Each path below is one point turned by a fixed rotation once a step. After each direction that follows a path, write how fast that rotation turns it, in deg/step (0 if it stays still).
Each turn is a multiple of 5 degrees from 10 to 175, or 0.
Each row of a path follows its step; steps can be skipped.
path 1
step 1: [-31  12 -12  27  12   9 -35  -8   5   8  25  30  16 -13   2  51 -41  22
 -12  -9  -4 -17 -49  26 -16  12 -12  -8  19 -12  31 -13  -3  25   0   8
 -17 -52  -1  40   6  -6   3 -21  13  -2  36 -16  32 -33  -3  15   6   3
  19  -9   9  16   0 -16  21]
step 2: [  5  30   3   3  25 -42  27   7   6  24 -22  -9 -25  24  21  35  -7   8
   8 -26   7 -14 -12  14  42  -6  19   2  28 -38  23   8 -25  28  22  37
 -18 -22  14  31   6  17  19 -22  13  27   8 -22 -30 -16   6  -2   1 -29
 -21   5  20   4  48 -10   2]
step 6: [ 13 -15   4   9  10   7 -14 -25   5 -31 -51   8  -1   9 -13  -4  -1  -5
  38  10  40 -15 -15  -6   3  24 -15 -39  22 -36   9   1  36  30  14   0
 -36  -1 -11   3 -51  12  24   1 -17   4 -11  22 -25  14  20  25 -17 -16
 -22 -20 -28 -43   1  11  35]
step 7: [ 17  -3 -12 -22   3   7 -29  12  16   6 -23 -21  54   3 -11   2  -9  31
  20   7  40 -21 -41  -1  -2 -24  35  -1  13  22 -15  27  19  -7 -13  -3
  -7   0 -34 -10   8 -28   1 -36 -19  27  35   9  -7 -25  13   3   7  -7
  18   0 -69 -11  13  15  25]
step 10: [  7  24   3   3  12  22  27   1  23  14  16   2 -41   9 -13 -48  32   0
   9  26 -11   1  28 -41 -23  31  25 -17  22  14  20 -32  -2 -13  42  -1
  -6  25  22   5  -5  17   2 -17  18   6 -18   0  21  29 -11  20  -5  29
 -44  31  -5   5  11  25  40]
step 11: [-15   9 -35  25  -1  -1  -2 -26  27 -38   0   9  17 -32 -16 -34  31 -19
 -19 -15  -2   5  -1  14 -33  -7   9 -19  14   3  17 -45  -6 -13   6  22
  35  -6 -22   0  17 -29 -32 -23 -37   8  19  26  29 -20 -19   9 -22   7
   6  35  12   5  -4  31  35]
step 13: [  9 -17  -4 -25 -31 -22   2   2  37   3  12  35  27  -8  63 -18  -4 -24
  10 -16  22 -39  -6  44  25   5  -4  15 -30 -32 -15  -2 -16  36  -9   9
  -3  -1 -25  23   9   7  45  -3  -6  31   0  40  15  22 -13  11   1   2
  17  -5 -17  20  -7   9 -10]
step 15: [-10 -35  -5  -8   3  -4  10  19  -7  39   8  21  37 -24   5 -33  17 -29
 -23  -2 -20  16  21 -22  17   6  32  21   1  22  19 -20  13  -5   2 -29
 -11 -22 -14 -15 -35 -26  15  -2   6 -20  12   4  45 -24   2 -22  39 -20
  47  10  37 -11   5 -27   9]
step 18: [-23  17 -48   0  19 -15  17 -12  15 -19   3 -23   2  -1 -30  -6 -43  44
  11 -56  -9 -16  21   4  13   5   7  -2  -1 -10   3  33 -26   6  65   9
   1 -11  26  12   2  15 -19 -15 -10   6  -3  35 -10 -35  -7  19  16 -10
 -10  -2 -36 -17  10  -4 -22]
step 19: [-21  15  -9   3 -17  20   9 -30 -23  -1  26  21  12 -15  29   3 -16   2
  21  -6 -10  -1  -8 -25  35 -30  31  34  12 -14 -13  53 -16  17  18  34
   2   8 -10  -9  32 -17  -7  27 -16 -27  -1  27  40 -47  26 -14 -16 -10
  -5 -24  -7  24  24 -27  -4]
Speeds:
[  2   4  -7 -12   8   0   1  -4   1  -3  -3 -10   4   2  13   0  -8   6
 -11  -4  -1   0   3  10  -4  -1   1  -4 -10  -7   1   5  -1  -3   2   2
   1   3  -6   3   7  -8   7   4   2  -3  -8  -1  -8   3   4  -5   7  -4
  -2   1 -10  12   8   0  -3] | 70
[  1   8  -9  -1   0   3  -3   5  -3  -3   7  -5   6   7  12   7   2  -1
  -1   4   7  -2  -2  -8   3   9  -6   1   5   1   6  -2  -1   1  -2  -1
   4  -5  -3  -7   1   0  -2  -7   4  -8  -3   3  -7   4  -7 -11   8   7
   7   4  -4 -17  -1 -10   5] | 45
[ -9   2  -4   8  -4 -12  -1   3   9   8   5   5  -7   0  -2   3  -5  -2
   8  -2   4  -2  -6  -2   5  -6   4   4  -1  -3   5   3  -6  -6  -8  -3
   0  -6   3 -10   7  -6   4  10   1   8  -3   4   0   7   4   0   2  -2
   3  -6 -11  -5  15   2  -6] | 65
[ -4   7   4   4  -7  -3   6   7 -11   6   5  -5   2  -7   6  -5 -14   8
  -7   7   4   2  -3   4  -2   2   1   0 -10   5   3  -6  -2  -1   3  -3
  -8  -4   2  10   0   8   0   2   0  -6   0  13  -3   2   1  -1 -11  -4
   0  -3   1  -7   0  12   1] | 85
[  1   4 -14  -1  -8  -7   0   4   3  -2  -3   3   5   1   1  -3  -7  -4
  -4   4  -5   5   3  -3   4  -5  -5  -6 -10   6   2  -2   8  -2   1  -3
  -1   4  -3   2  -3  11  -4  -3  -8  17  -7  -1  11   5   0  -8  -2   8
  -3   0   4   5   4 -11   6] | 20
[ -8 -19  -4   6   3   7   6  -2   5   1   2   0   5   7   2 -12  -1   8
  -3   8   1  -5  -9  -8   2 -11  -8  -3  -7  -5   2  -9   0   2  -1   4
  -1  -1   2  -4   7   1   0  -4   7   3   1  -3  -6 -11   0  -5  -3   5
   4   0  -1   5  -2   1  -7] | 175
path 2
step 0: [ -6 -13  46 -17  17 -39 -32  -1  30   1  14  16 -18 -13 -21 -34 -22  -3
   0  -7  -2  31  -9   7   5 -25 -43 -33   8   8  19 -14  15   6  11   8
 -36  -6  -2   1 -17  37  13 -43  14  28 -12 -16   9 -45  -3  20  -4 -13
  21  -1  21 -13   3  18 -21]
step 2: [-40 -25  39 -13 -14  -8   5   3  10  24 -23  24  -3   1  27  35 -16   3
  47  -4   8  22   5  27 -22 -11  18 -17 -60 -14   6  -8   8 -35 -23  13
  11   8  23 -16  12 -31  11  -1 -27 -16  19  10  -8   8  30 -16  26   6
  -1  15   0   6  20  19  33]
step 5: [-19 -24  -3   6 -31  24   8  22   7 -16  21  45   2 -38  -2 -14   4 -22
 -21 -18 -18  28  12  -7  31  -9   5  -5 -38   0  59 -11  40 -14 -34  16
  17 -30   9  13   3   2  14  -8  29 -10  -4   9 -30  -2   1   3  -8  -4
  11  -1  40  21   3   9 -21]
step 7: [ 32  13   7  40 -24  17  -7  -2  15  14 -23 -13  -2  -2  36   7   2  33
  38  17 -13  22 -30  -5  13  -5  16 -18 -32  26  -9 -19 -20  -3   7 -13
  17 -11  -7  17   6 -24  32 -24  -8 -11   7 -27  -7 -40 -22   3  33  -4
  -3  35  -4 -55 -25   3   8]
step 8: [  8  27 -18  31 -20  -4  37 -10  12   4  -1   9   6 -10   1  -8 -19 -31
 -27 -12 -31  28 -16 -37   0  -9   7   3 -13  10   7 -37  29  -9  -9   7
  11  17   4 -13  -1 -27 -12 -10 -41  23 -29 -15   1 -14 -18  33 -22  60
 -11   5 -21  -6  30 -29  12]
step 12: [ -6   0  -3 -11 -26  -1  -8 -62  41 -13 -16  11  -4  14   0  13 -11  10
   3  17 -14  24   0 -30   8  21 -38  17 -31   5  24  26 -15   3  16  13
 -12  -4 -38 -18  -9   4  14  -7 -15 -36  20 -21  23 -18  13 -34 -20  25
 -39  27  25 -12  15  14   5]
step 13: [-50 -67   0   6 -23   8   1  15   4   4 -30   7   2   6  -9  39 -71 -34
   8  -3  -9  22   4   4 -30   0  -4 -16 -11  -4 -35 -11 -10 -21  16   6
 -24   2  -6   4   3   8 -14   0   4 -12 -23   0  14  -5   6  10  22  36
  -1   8 -19  -8  16 -10 -17]
step 14: [ -5 -15  16  13  25  16  -4  10 -33  -9   0 -17  -4  -3 -18 -19 -32   0
  11 -22 -10  34 -59  13   5 -14 -42 -20 -28   3   3  10  -8 -11 -47  12
  18   6  21 -15   0  66  10  19  23  22  10 -11  -5 -19  11  17 -17  -5
   8  -1 -11  -5   2  32   7]
step 15: [-35  -8  32   4  14  -3   2 -11 -15  11  -4 -10 -45  -5  18 -12  16  -2
 -20 -20  32  -3   2 -37  23  23   0  -1 -15  13  17  33   2 -14 -15  21
  11 -16 -26 -49   5 -10  31  29  10   7  16 -30  14 -21  -8 -10   7   3
  50  17   3  11  29 -35  -4]
step 19: [  9  23  22   6  -8  -6  27  13 -15  15 -29  26   5 -24 -22 -23  -4  35
 -28   4 -34  -8   5  17  27 -34  -8 -19 -34  17   9 -25  37 -21 -53  23
  -2   4   1 -21  26   7   0 -18  -1 -17  -4 -20  26 -17  -8  13 -10  26
 -16 -17  16   3   2 -31 -36]
Speeds:
[ -1   6  -6  -7   1  -3  -1  -6   2   1   2 -14   3   4  -2   4   3  10
   0   0  -1   1 -11  -1   4  -2  11   1   3   9   0   9   1   1  -1   2
   6   1  -6 -11  -5  10  -4   6   5 -11  -9  -2  -1  -7  12   0   2  -7
  -9  -5   1   3  -3   0   6] | 135
[ -4  -4  -6  -2  -7   2  -1   8   1   7   2   9  -3  -4  -4   3   6  -1
   5   4  -3   5   1   5  -7   1  -6   3   8  -3   5  10   3   8   5  -3
  10   0  -2 -10  -2  -8  -1  -3   7   2  -6  -8  10   6  -1   5 -12  -6
   0   2   9  -6 -13  -2   1] | 60
[ -2   3  -7   4  -3   1 -12  -9  11   0  -3   6   2   2   6   6  -1   4
  10   8  -2   3   1   4  -4  -3  -6   1  -4   8  -6   6   2   1  -2   0
  10  11   0   9   8  -7   2   3  -4   2  -6   7   8   2  -1  -1   6   4
 -11   5 -10  -2   7   1   3] | 70
[ -5  -8  -1  -5  -5  -1   2  -2   1  -7   5  -4   5   2 -14   1  -2 -10
   9   5   3   6   5  -4  -6  -3  -5  -5 -10  -4  -2   6   3   3  -2   6
   2  -3   1  -1  -4   1  -4  14   5   0  16   3   1  -3   5 -11   2  -6
   3  -3  -7  -7  -1  -4  -2] | 35
[  0   0  -1   4   0   2  14 -17  -9  11  -4  -4  -1  -5  -1  -1  -6   2
  -4   4   9  -4   6  -8   7  -7  -4   0   0  -3  -6   2  15   7   2  -5
   3   1  -3  -2   6   5  -6   8  -4   0  -3   1   2   9   0  -1  -7   7
   0   7   3   2  -4  -3  -4] | 160
[  5   2   4   5   5  -2   3 -11 -16  -5  -6  -2   4  12  -4  -1   1   1
   7  -9 -12  -6   7   0  -8   6   2  -3   1   1  12   6  -9   9  -6   4
   3   7  -2   6   3   1  -3   1   0   6   1  -3   7  -3  -4   1  -1   0
  -4  -1   6   1  -3   5  -3] | 135
[  0  13  -8   0   3  -7   6   3   6  -3  -2   5  -9  -6 -13  -5  -1   1
  -4   0   1   6   3  -1   6  10   5  -7   4  14   4   1   1  11  -2   7
  -1  -3   2  -3   2  -6   3   1  -5  -6   7   1   8   0   2   2  -1   7
   5   9  -4   5   2   6  -2] | 100
path 3
step 0: [ 23   4  13   8  30 -12  17  27 -46  -4 -13   9 -44  16 -31  -3 -30  -4
  51 -16  27   5  36   4 -12   0  10 -18 -27   6 -27 -27   0 -23  15  23
  -4 -12  36  41 -25 -23 -33 -30  18  10 -18  -5 -12 -22 -13 -12  30 -47
 -12  13   0   4   2   3  -2]
step 3: [-12   2  -1  24  -5  13 -42  27   1   5  -3 -16 -23  12 -35  -9 -15 -32
  14  -7 -12  -6  41 -16 -31 -10  10  12  -6 -29 -16 -17 -22 -10 -11  28
 -26   0  17 -10 -44 -23 -25 -33  -7 -27  25   9 -70   7  14  31  35  -7
  -4  20 -29  23  18   5  23]
step 4: [ 34  27  23  18   2 -24 -18   1 -40  37 -11   5  25  27 -15  13  24  25
  18 -37  18 -33 -22 -13 -23 -33 -34   1  12  12   7 -10  24  61  -1 -19
  -4 -14 -10  14 -16 -18   1  22   3  11  29  16  15 -12 -21  -7  11 -31
  23  -2 -11  28 -40  -1 -31]
step 7: [ 10  30  12  27 -15  -8   5  -9   2  48   1  20   6   6 -11  47  60  -5
  -8   2  17  -6 -44 -30 -26   7 -13  -8  11   2 -53 -26  41   8   4  31
 -12 -11  -4  -8 -38  10   4 -19  34   8  12   4 -14  10   8  28  -3   2
  11  10  21  34  27 -10 -33]
step 9: [ 23  14   9  10 -13  -1 -15  14 -37  35  -9  10 -38  -1 -12  46  12 -39
  24 -23  -4  -4  13 -17  -7  16  19  19 -48  -2 -23  34 -19 -15  25  40
  35 -20  28   5  21  -6   0   2 -21 -17 -12 -22 -19 -22 -27  23  48  -6
  -5  -6  -1  17  18 -36  -5]
step 10: [-16  14   3  21  21   9  -3  -2 -35  23 -19 -16  34  -9 -44  12  46  28
 -17   1 -19 -20  10  27  -4   5  17  -1   8  11 -13 -32  16   0  -2  20
 -28  13 -43  -3 -18  25 -11 -27 -21  35  -2  23  16  11 -29   0 -24 -27
  29 -34 -13  53  24   3 -25]
step 11: [-18  18 -10  46  17 -38 -18  31 -20 -12 -26   8 -18 -18 -15 -23  29  -3
 -11  -6 -10 -13 -21 -38  11   8 -15  13  12  14  -6  10  15  -5 -11  20
  38  25  -2  18  30 -15  23  31  22   7 -27 -69  -7  10  29   5  -7 -26
  -5  43  -4  -7  16 -26  13]
step 13: [  7  11 -15  28  45 -24   6   6 -22  14  -8  73 -20  21  -3  -9  44  29
  -1  16  23 -20   5  -7 -16 -11   0  -1   1  -2  12 -26   8  31 -27  -3
   0 -34 -13 -10 -20  43   8   4 -29  16 -27 -10   1  -8   2  16  15 -37
  33 -17 -18  43  -4 -39  -9]
step 19: [-23 -13   2  18  48 -17 -18   8   7  47  10  16   5   8   7  16  38  -5
 -20  25  10 -25  -4  22 -11   7  22 -10 -27  -7 -42 -47  11  51  15  10
 -38  25   9  24 -46  -1  14 -40  -6  12  21  -7 -12  -1 -22  20 -17 -27
 -25   9   9  19   0   4  13]
step 21: [-31 -13   8   7 -17 -12  -6 -15 -27  41   6  -9 -11  -5 -37  53  -2 -22
  51 -36  17   5  21 -18 -15   0   0  13 -10   4  -6   3 -27 -11  37  -2
 -23 -23  12 -16 -19 -33  18  17   1  40  14 -27  -9 -11 -31  51   2 -30
 -37   8  -7  12 -24   7 -13]
Speeds:
[ 13 -12   5  -3   9  -1  -8   7  -3   4   9  -1   0   6 -12  -1   2   7
  -7   2   9   2   8  -4  -7  -6   3   3  -3   7   1  -3  -3  -4   1   4
   0  -4  -4 -10   7   3  -6  -2  11  -2  -1   7   4  10   6   0  -3  -2
   5   4   8   2   4   0   0] | 110
[-10   8  -3  -6  -7  -3   0   5   3  -9   3   7   2   0  -6  -3   9  -6
   2   1   5  -3  -4 -18  -2   3   2   9  -3   2   1   4  -7  10   0   8
 -10   2  -4   1   1   4  -3  -5   3  -8 -12   4   1  -5   3   5   4  11
   0  -4   2   0  -1   4   6] | 175
[ -2   2  -2   1  -5  -2  -5   4  -5   2   6  -4  12   1  -2  -1   6  -3
  -6 -11 -15  14  -6   3  -4  -2   1   3  -1   4   3   7  -5   2   1  -1
   5   5   1   1   6   0 -11  -9  -4  -5   6   1   2  -4   8  -3  -3 -11
   0  -2 -15   2  -3  -5   4] | 55
[  1   3   5   1   8  -9   0  -3  -4  -7 -12  -1   2  -1   2   0  -3 -10
 -11   5  -7  -9   2   6   2  -4   6  -4   2   0  -6   2  -4  -2   1  -4
 -10  -2  -2   5   2   7  -2   0   8  -9 -10  -3  -3   4   6  -4  -1  -8
  -2  10  -1 -16   1  -3   9] | 125
[ -5  -4   3  -3  13   0   1  10  -7  -7   4   0   3 -13   3   0   1   1
   8   2  -7   5  -3   5  -4  -9  -7   2   5  -1  -2  -4   0   0  -7  -6
   7   5  11  -2  -1   6  -4  -1   2   4 -14   5  -9   0   1   2  11   2
   4  -2   7   2  -9   2  -2] | 25
[ -4   0  -3  -6  11  13   1   0   1 -10   0 -10   4   0  -2   7   0   0
  -3  -1  -3   0  -2  -4   5  -3  -4   7   3  -1  -5   6   6  -8  -1   4
  -7  -9  -5  -7   0   0   8  -6   2   1   9   4  -1   2  -7 -10   7  10
   8   8 -14   2   0   1   3] | 170
[ -4  -2  -1  -5   7  10  -4   3  -3   3  -4   2  -2   0  14  -3  -6  -3
  -5   2   6   1  -5   5   4  -3   2  -1  -1   7   3   9   5   7   1   5
   0  -7  -3  -5 -13  -5  -6   0  -7 -11   3   0  -4  -5  12  16  -5   1
  10   4   4   2  -1  -5  -4] | 70
